In the rows, zero is written as 128.
One turn moves every row onto another: examples first, then more rows asked:
z_696: [140  96 164 119 109 138 140 116 129 154 127 117 187 122 135 121 151 134
 111 136 166 152 151]
z_587: [164 132  92 153 159  99 150 131 133 170 156 110 175 136 110 143 138 152
 135 114 134  98 128]
z_533: [137  82 164 109 103 135 138 131 138 152 135 127 181 129 114 120 145 140
 110 145 148 145 165]
z_304: [117 121  97 110 169 119 167 149 123 155 126 135 162 119 110  96 151 155
 128 130 126 126 123]
z_301: [145 121 152 131 107 125 129 107 139 139 116 132 161 136 131 124 123 107
 135 175 136 139 168]
z_429: [134 133  90 115 163 107 168 131 125 148 127 146 160 114  99  78 139 140
 118 113 131 119 141]
z_422: [166 145  75 122 119 128 130 108 137 132 117 100 134 122 119 131 149 145
 129 123  95 114 153]
z_410: [128 118  86 117 148 130 141 138 114 146 143 155 146 135 108  80 134 152
 138 121 144 135 120]
z_750: [171 128  98 159 151 121 142 128 106 156 177 122 158 159 110 136 141 163
 124 110 129 124 142]
z_881: [167 140  96 118 153  89 122 134 119 144  95 121 135 119 117 137 133 160
 124 111 108 125 144]
z_72: [155  98 166 115  96 129 134 127 130 154 113 134 187 131 121 119 158 136
 111 117 156 148 156]
z_849: [138 105 154 138  95 125 110 119 144 136 123 136 154 133 138 131 136 114
 139 158 131 127 173]
z_836: [154 144  90 149 134 112 149 128 113 162 156 110 191 163 103 129 152 161
 114 111 139 106 144]
z_874: [159 118 144 138  94 121 126 136 179 150 156 121 174 138 131 129 135 133
 106 155 159 127 157]
z_695: [173 144 112 135 170 115 159 125 124 160 160 120 153 143 125 139 150 142
 131 103 127  96 127]
z_439: [177 110 143 139 108 112 123 126 174 149 140 106 180 142 147 112 130 140
 109 158 152 133 162]
z_498: [121 126  93  88 138 130 141 139 110 149 116 135 159 146 115  86 147 154
 139 132 128 115 120]
z_679: [186 119 142 126  91 109 137 124 175 147 146 126 174 141 133 102 134 136
 105 143 150 122 167]
z_752: [152 135 162 127  98 125 132 116 136 137 120 151 151 147 139 128 140 108
 134 159 131 129 164]
z_859: [150 132  85 122 144  97 137 116 120 142 114 112 126 101 122 137 133 156
 135 132  97 115 153]
z_185: [170 134  78 125 135 127 121 128 131 132 122 120 119 117 107 133 132 156
 125 123 103 149 144]

z_185 -> z_750
z_881 -> z_695
Where do these go?
z_498 -> z_422
z_301 -> z_439
z_587 -> z_304
z_679 -> z_72
z_849 -> z_874

